Each path below is one point turned by a fixed rotation once a step. After each direction that follows a path, write how fast that rotation turns it, in degrees per step (0 if it stays still).
Each turn is a multiple of 5 degrees from 10 to 175, or 0.
Each row of a path follows its step; steps can be skipped.
path 1
step 0: [ 26  -8   1  -2  -2   5  -7  10   3   6  12  -5   4  -5  27   3  -8   7
   4   8 -20   9  -3   8   3   1  -4   8  -4   7   9  -2   6   6  -9   0
  12  14   7  -4   1  -7  22   6  -7  -1   3   5   8   7 -10]
step 2: [-12 -10  -5   2 -15   5   1 -11   1   0 -18  11 -10   2  12 -10   1   1
   4  19  17  -1  16  -3   1  -1 -17   7  13  -6   6   7  -9   0 -11   8
   2  13  -4   4  -3   9  -9   2 -13  18  -2   7  11   2   2]
step 3: [ 10 -14   6 -16 -10  -6  -3  17   7  -6  -3  -3   5  14  -6 -13   1   8
  -4 -17   5  -4   0   5  21   3  -9   5   2  15  12  -4   3 -24   0  -1
   6  12  -3   4   4  -3  16 -10   4   0  -7  -8   6   4  -8]
step 4: [  6  12  -1   1  19  18   9 -10  -1  -8  27   8   4   6  -4   4   8   6
  17  -4   3   6   0   5  11  -6   4  -8   4   6  -3   7  -9   3  -9   1
   5   0  -3  11   7 -10   3 -23  -3   2  18  -2  12  -5   3]
step 5: [  2  -9  -6 -15  -3  15 -12 -11  -4   3   7  -2  -1  -6  14  -6  -2  -7
  -5  -4   9  10   4  15 -10   6   2   0  -3 -21  19  11   7   4  -3  -7
 -17   5   7  -1  -3  16  -7  -1 -13   3   5 -20   5   5  -3]
step 6: [ -7  -5   0 -20 -16  15 -14  -1  15   7  -4 -19   9  15  -2  -8  -3   4
   9  -4  10  -3   8  -7 -10  -6   4  10   7  18  10 -12   6   5   3  11
   4  -9   9  -4   4 -21  -1   2  -4  -4  -3   0  -1  -8   6]
step 7: [ -3  12  12  -2   0  -3  11  19   3  10  16  -1 -12  -5   3  -3   2  11
   2  19   5  -2  -8  -2  -5  -6  -1  -4   3  13   4 -10   7   3 -32  -2
   9   5  -6  -2  -1   6   2  -3  -4   8   9  -4  11  -9 -16]
step 8: [  5   3 -11   4 -10  -3 -15   4 -15 -15   1   5   3  14   0  13   3 -10
  -4  -7   5 -15   9  16 -13   8 -10  -8  -4  -7  -1  -3  15 -10 -11 -13
   6   0   8   2  -2  -3   5  -9 -12  13  17   0   0  14  -1]
step 9: [ 13  -9   4   0  -8  11   1  -4   8 -15  -2   4  14   6  18  -4  15   6
   5  20   8   3  10  -4   5   7  11   0   0   0   2 -17  -4 -15   1  19
 -15  -2  14  10   1   6  -5   2   1   1   5  11   9  -4  15]
step 10: [  9  11   6 -13   3  -3   0  -3   7  -7  13   6 -19 -17   5 -10   4  17
   0   0   2 -10  10  -1  -2  -6 -10  10   3   1   9   8   7 -18   0   1
  10   9  15   8  -8  -5   6   2  -8 -15 -15 -12  -3 -11  -7]
Directions:
[ 4 -3  2  1 -7 -4 -3 -4  0  0  2 -2 -4  6  0  0  2 -4  2 -4 -4  0  0  2
 -1  5  0  3 -6  2 -3  2  2  0  0 -1 -1  2  0 -2 -2 -3 -1 -2  1 -1 -3 -3
 -1  1 -2]
140
[ 3 -2 -1 -1 -5  2 -5  2 -2  2 -2  1  0 -6 -3  2  1  6 -4  2  2  5  0 -3
  0  1  3  3 -4  4  0 -3 -3 -3  1  3  3  1 -1  0  4 -3  1 -1  0 -1 -3 -1
  1  1  2]
110
[-2 -2 -1  0  3  0 -2 -1 -5 -1  3  1  5 -2  6 -2  3  1  1 -1 -1  1  1 -1
 -4  0  1  3 -3 -2 -2  1  5  2  4  4 -4  6  0  2 -1 -1 -3 -2  0 -1  3  2
 -3  0  2]
90
[-1  0 -7  0 -1 -1 -4  0 -3  4 -1  3 -3  1  0  2  0 -1  1  3  5 -1  3  5
  1 -2 -4 -5 -3 -1  3  1 -2  2  3 -1 -4  4  1 -2  2 -1  2  1  1  1 -1  1
 -4  1 -4]
125
path 2
step 1: [  8   6  -2  -2  18  12   0  17  -6   0  -1   1   5   3  -9  -4 -17   1
  10   5   2  -4   1 -11  -5 -20   3   1   5 -11  15   2   0   0   4  11
 -19  -1   8 -10 -19  -8 -10  -4  -2 -14   0  -9   3 -20   4]
step 2: [  8  -7 -14  -3  -6  -3  -1   6   0  -1 -20  -1  -2   6 -15  -8  -9  -6
 -14   9   6   6   9 -11   7  21  -4   7  -7 -16  12  12  -3   4   0   2
   0 -12  -7  -9  -8  -7  -5   5 -14  -6 -13  15  14   7   2]
step 3: [  4   2  -2  -5  -5  -9 -18  16   5 -12   6  12  10  10  -1  -4  23  28
 -13   0   3  -5  -4   1  -9  10   9   2   5   4   7  11  14   4 -16   6
   3   6  12 -13  -5  -5   2   6  -8   2   0  -4   6   1  -5]
step 4: [  3  -6 -13   1   3   0  -3  -5   1   6  -6   4  -3   6   6 -11   1   5
 -11   8  10 -17  -6  -8   6 -14  10 -11  26  -8  12   5 -10  -3   4  -3
 -13  16   4  -1  -2  -6   4  -6  -7 -18  17  -1  -2 -15  -4]
step 5: [ 10  -3   3  -9   0 -16   5 -20 -10   0   0  -7  13 -13  -5  -4   7  -2
 -18  14   9  -3  12  -3   9   8   4  -5  -6  -5   3   5 -22   9   6  -2
 -13  -6  -3  -1 -21   5   9  11 -12   4  -4   6  11   3  -3]
step 7: [ -5   3   7   5  -3  -1  12  -5  27   4 -21   3  -5  11   1 -21 -15   7
  -5   1   5  -8   1  -1  -1   3  22  -4  10  -7  -6   6  -9  -7  -9  -9
  -4   6  -5   8  -3   1  -4  -4   3 -11   4  13   3  -1 -13]
step 8: [-25   7  23  -1  -3   3  13 -14  -2  -4   6   5   9   5   2  -1   2   5
 -14  11  11  -4  14  -6  -8   1  -3  -4  -2   2  15  -3  -6   2 -11  -3
  -4   2   5   2 -10  -5   8  25   3   6   0  -3  19   7  -1]
step 9: [ -7   8  -4  -3   6  16   4  12 -16 -16   8  11   8   3  -4  -4   0  -7
 -10  12   5 -12  -2  13  -4 -13  10  21  -7  -8   1 -16  -3  -3  11  -7
  -4   8  11   7  -4  -8   1  -7   5 -15  -9   1   6 -11  -7]
step 10: [ 12  -5   1   9   7  -6   9  11  18  -2 -20  -2   2  -3 -12  -5 -17  -9
   5   1  17 -13  15   3  11   0  10  -1 -16   4  -1  -5   2  -4 -10  10
 -12   5   1   1 -16  -9 -13  -5  -5  -8 -12  -1  12   4  -7]
step 11: [-15  -2   3   2  -9   1   5  18   7 -15   3 -17   1  -4  -1 -11   1  11
 -12   5   7  10  -2  -8   1   5  -2  -4  -2   3  29   8   9   3  -3  13
   7  -4   7 -11  -4  -9  -4  10  11  -4  -4  -1  20   1   4]
Directions:
[ 2 -2 -2 -2  4 -2  3  5 -2 -5  7  3  2  1  1  3  1  0 -4 -2  0  0  3 -1
 -1  1  2 -2  1 -2  0 -1  2  1  1 -2  5  0 -2  1  5  2  3  2  0  2 -6  5
  1  0 -1]
120
[ 4  0  0 -1  1 -2  2  0 -3  1 -1 -3  4 -5  1  3 -1 -4 -2  1  2 -2 -1  3
 -2 -4 -4 -3 -1  0  1 -2 -5  0 -1  4  1 -2 -2 -1 -2  0 -1 -7  1 -1 -4 -3
 -1 -3 -5]
80
path 3
step 1: [-13  -8  -1   1  -9  -4  11   2   2  -2  -2 -14  -1  -3   9  13   0  12
 -11  -3  -8  -6   5   3  -7  16   5  -6  11  23  21  11   0   4  11  12
  11   0 -10   4 -11   3  -3  11  -2  19  -3   1   1 -12   7]
step 2: [  1  -3   6  -5  13   6   5 -12   0  -4   6  -6  13   1 -11  -1   8   3
   0  18   2  13   2   3  15   6   1   5 -12 -11  -8  -5   6 -22  11  16
  -8  19   5  -8   1 -14  -9  -4  -3  18   2   5   0  -1  -9]
step 3: [ 12   3  -9  -5  -1   1   2  11  11   3   6  19   0 -10   7  -7  -8  12
   0  -7   8   1   4 -25   4   4   9   3  -8  -6 -17  -7 -11   5 -19  -4
  12  -4  -4   3   0   0   0   4   5   3  -9 -11 -21  -3 -11]
step 5: [ 15  -3  -9  -8  -3  18   3  -3  -3  -8   4 -11 -12   0  -4  -6   9  10
   5   8   3  -1  -2   2  12 -12  13  -7  14  -7  20  -5   7  -8   9   8
 -16  -1 -11   0  -1   7  -3 -13   6  -8   0  -2  -2   0  23]
step 6: [ -4   5   1  -1 -17  -9   8  -7   8   5  12   9   1  12  -9  -1  14 -15
 -10 -26  -2  18   2  -4  -2  21   6 -20   1   2  -7  -8   8   1  -3   0
   3   8  -5  -6  10   5  -5  -1   5   6  11   0   4 -10   5]
step 7: [  6  -3   5  -2   6 -14  -2   6  -2   2  14 -11  29  -9 -11  16 -14  -1
  -9   6  -5  -3  -7  -7  -1  -9   6  11   4  -1  -2  10 -12   1   1  -3
   4   5  -8   9   5   0  -5  18   5  -2  10  21   0  -3  -3]
step 8: [  8   8 -11   3   0  -6   4  -3   1 -14 -23 -15   3 -10  17  -3   3   5
  13   4  11   2   9 -11 -13   4   7   2  -5 -10 -10 -15  -4  -2  19  13
  -4 -17  -1 -11  -7   4  -6   6  -5   3  -9   3   4   2  -7]
step 9: [-19   4  14   7  -6  16   7  13  11   6   8   4  -9   3   8  -9   3   6
 -13   5   9  -9  -4  -4  12  -2   2  -1  -4  15  -6  -2  -1  -1   9  17
   8  -9   8   3  -3  -9   1 -14   0  -2  20  -9  -5 -16  -2]
step 10: [  2  -9 -10  15  10  -1  11  -5   6  11  -2   9 -16  -2  -9   0  -7  12
  -9   8  -6  10   2  -1  -4  -8  13  -4 -14   5   2  15  -3  -9 -11 -12
 -18  20 -19  -3   4  -1  -8  -8  -5   6   1  10  -3   4  -1]
step 11: [  3  13  -9 -18  -2   6  -8  -8 -14  -4   9   2  11   9   2  13   0  -4
  -6 -11  18  13   0 -10  -4 -16  -9   3   7  -4  -1 -22 -14   5   0  -4
  -5  14  -3   2  -5   8  -9  -3  -9  -5  -5 -15  -4   9   2]
Directions:
[-1 -2 -2 -1  3  0 -2 -1 -4 -3 -5 -1  1  5  0  3 -3  2  1  7 -2  0 -1 -1
  2  3  3  0  4  0 -3 -2 -2 -2 -4 -1 -5  2 -2  1 -4  0  2  2 -1  1  4  2
  3 -1  2]
125
[ 3 -1  0  2  1 -2 -1  0  1 -1 -4  4 -2 -1 -1  3  1  4  2 -3  1 -1  0 -2
 -4  6  4 -3 -4  0  2  2  0  6  1  2 -1  2 -1 -1  0  3  0  1 -4  2 -3 -5
  5  1  2]
155
path 4
step 0: [ -8   9  -2 -10   2  -6   1  -5 -11  -8  -9 -10  -7   7  18  -1  -7  -9
  -9  11  14  -6  14   2   2  -1  17  12  -9   5   1 -11  -2  -1  -5   9
  14   5  -7 -14   6   5  -4 -12   1   7   0 -11  17  12   2]
step 1: [  4  -1  19   4   1   4  10  -2  15  -5  -2  11   9   2   4  12   6  -2
   9  -4  -8  12 -12  -4  -2  -8  21  16  -2 -22   3   0   7  -7   3  -2
 -11  -3   6  14   2   7  -5   0  -3  -6  11   6   2  19  -3]
step 2: [-19  13   1   1 -14 -18  -3  12 -10   5  -6  12  -2   0  -7  -8   4 -12
   6 -13   7   7   7 -11  -4   4  -9  -4   0   5   4  -3   6  -6   1  -4
   0   9  -2  15   3   1  14  17   5 -16  -6   0  -9  -4  15]
step 3: [  5  -5  -4 -10  12  -2   8  15 -15   1  14   3 -27  -4   4   2 -10  -2
   1  15  -1 -12   0  12  -3  -5   4   2 -14   6   1   5  -7  -1 -10   6
   5  11   1  -6  -1 -16  -6  17   3   3  16   7   1   6  -3]
step 4: [ -8  -9  11  -6  -1   5  -3 -10   7   8  -3  -7  -6  -2  -4  15  -7   1
   4  -6   8  -6 -12 -15   7  -4  -1  -5   6  -1  10  -6  -2   2  13   6
 -14   0   3 -25  -3  12  -1 -15  -4  -5  15   1   4  21  14]
step 5: [  6   3  11   8  -2  12   9   9  -5 -11  -1  -1  -5 -10  13 -11  -1   9
   6 -15 -11  19   3  -3  -5  -4  -3   1  -3   5  18   4  -1  15  -8  -4
  -3 -13   5   8  13  12   9   4  -2 -19  -7   1   4 -14  11]
step 8: [ -6  -7   7  11 -17  -9   2  -9  -8 -15   5 -17   1  -1 -12  -1   5   5
  -5  -2  -9  -6  -3 -11  -5  -6  -6 -12  10  -9  -1   4   7   6  -2   2
 -12  -8  -2   9   3   4  -8  -7  16 -13   9  18  -1 -16  12]
step 9: [  5  11  -9   8  15   3  -6  -8 -20   9   1  19  -2  -9   2 -17   3  11
 -13   6 -19   7 -11   0 -11  -1 -11 -11  -1   5  -7   0 -11  11   9 -15
   4   6   1  -6  -1  -9   2   1  -5  -1   0  -6   5  -4  -1]
step 10: [  2 -15   2   5   1  -1  -2   1  12   7   1  -8  -4   8   9   8  14  -8
  -8  -4   3  -7  -8   6  17  10  -9  -3   0  16   7   8   0  -5  -6   0
 -16   7   4  -5  -1 -11   1 -14 -21  24  -3   1   1  -8  -7]
step 11: [ -1 -12  11  -9   0  13 -12  -6  11  -5 -16 -11  12  -7   0  -7   7  12
  11  12  11  -2   0   3 -14  -2   5  -1   8   3  -9   2   4   7  -2  -1
  -7 -18  -6  -1   9   5  -6   6  18   8  -9  -8   2 -14  11]
Directions:
[-3 -1  3  1 -2  3 -1  1  3 -2 -3 -1  2 -1 -3 -1  2  3  0  3 -6  0  1 -4
 -4  5  0  0  4 -4  3  0  6  0 -5  1 -1 -2 -2 -2 -2  3  3  3 -1 -2  1  0
 -1  2  0]
110
[-3  0 -3  0 -2  0  0  3 -3  0  5 -1  2  1 -2  0 -2  0  4  4  2 -6 -4  0
 -1 -3  3  1 -3  2  4  2  3 -4 -1  1 -2 -3 -4 -4 -1 -1 -2  1  0  3 -3 -5
 -3 -2  0]
95
[ 0  3  4 -1 -2 -2  5 -6  0  1  4 -3  2 -5 -3  1  0 -1  5 -1 -3  1 -1 -1
 -1 -3  6  0  4  2 -3 -2  2  3  1 -1  3  0  2  0  1  0 -2 -2 -4 -3  1 -4
  1 -3  1]
100
path 5
step 0: [-11  -3   1  10  17   6  -6  17   7 -23  -2  -5   3  16   4 -12 -12   2
  12  -3 -13   1  -9   9  -4   6  -4  12 -15   5  -9   7  -7  -8  -4  15
  -3   8  -2   6   2   9  -1   8   6   0  11  -2  13   0   5]
step 2: [ 11 -10   8  -6   4   1   3  12 -13   6   0   3   9   8 -21 -10  -9  -6
  15   5  19 -10  -2  -4   2   2   5   8   1  13   7  -4  -9  13  -6  -7
  17   8  -2   5   1  -3 -10   0  -4  -5  17  -1   8  -5 -18]
step 3: [ -4 -18   2  -3   6 -14   2   7   2  -6   9   6   2   6  -3  -8  -1  10
   3   2   6   9 -12  11  -7   8 -13   3  -2  -1 -12  -3   4  -4  -2  32
  -5   5   2  22   7   3 -11 -14  -5  -1   7  -1   1  -6 -14]
step 4: [  0  10  10   7  -2  -7 -17   5  -5 -16  12   7 -15  -5   1  -3   4 -10
  12   0   5  -2   6  -2  18   2 -12  -2   6   9   0  -8  -8   9   1  15
 -10   0   4  -2  13   5  -9  -7   1  -4  12  20 -14  15   2]
step 5: [  2   4  -4   2   9  -4  -5   3  -2   3  18   9   1  13   5 -12  15  -2
  15   1   1  11   5 -12   1  -4  14  21  -5  -5  17   6 -14  12 -14   0
  18   6  -3   1  -3   2  -2  -8   1 -10  13   3  -9 -10  -8]
step 7: [ 12  -6  -4   8   1   7  -7   1   4 -14  -5  18 -25  -3   0 -17  -4   0
   1   4   8 -17   2  23  -2   1   0   2  11 -11   7   0  -4   4  -3   0
   5  -7   0   1  16   3 -17   5   8  -2   6  14  -8   2   5]
step 8: [ 16   7   9   0  12   3  -9   7   1  -1  -4  -1   8  12 -21   1  11   2
  23  -9  -1 -11 -11   1  -7   4   2  13  -3  -2  19   9   2   2  -9  -2
  -1   1  -1   6   5  12  -4   2 -15   0  14  10  -1 -18   1]
step 9: [ -5 -13   3  -6   1   2  -6   6   8  -1  14  -1  11  -2   2  -9  10  13
  21   1   6   2 -20   8  -6   5   8  -9  17  10  -5  -1  -2  -4   1  15
  11   2 -15  10  20   4  11  -7 -10   4  -4   1  -7   3   4]
step 10: [  1  -7   6   2  -1   4 -11  10   1 -16  18   7 -12   0  -8   0  13   3
   3  -9   7  -4  20   8  -4  -6 -10 -13  16  18   4   5  -7   7   3  -3
   3   1  -5   6  10  -2 -20  13   5  -6   4  -4  -4   5 -14]
step 11: [ -4   4  16   9   9   2 -19   4  17   9  13  10  -5  11 -16  -7  20  12
   8   7   2   1  -4 -13 -13  -7  -6   6 -20  -7  -1  -8  -4  -3  -5  -2
   2   2   0   7   0  -3 -11  -3   5  -5   8   1  -2 -14   1]
Directions:
[-3  1 -2  0 -3  1  0  2  1 -4  0 -3 -3 -1  2  0  0 -1 -2 -3 -1  1 -2  5
  0  0  2  0 -1  0 -3 -2  1  2  7  0  2 -2 -1  1  1 -2 -2 -5 -5  4 -1  1
 -3  7 -1]
125
[-2  2 -1 -3 -1  0  4 -1  2 -5  3  1  1 -4  1 -3 -2  2 -2  1  0  1  1  0
  1  1  3 -4  3  3  2 -5  0 -6 -1  3 -2  2  7 -3  5 -2  0  3  1  2 -2  4
 -1 -1  0]
125
[ 5  6 -1 -1 -2 -1  2 -2 -1  3 -4 -1 -7 -1 -1 -1  2 -2  4  1  2  2  3 -1
  0 -2 -2  1  1  1  0  3 -3  1  1 -4  2  2  2  0  4 -2 -3  5  1  2 -1  1
  1  3 -5]
125
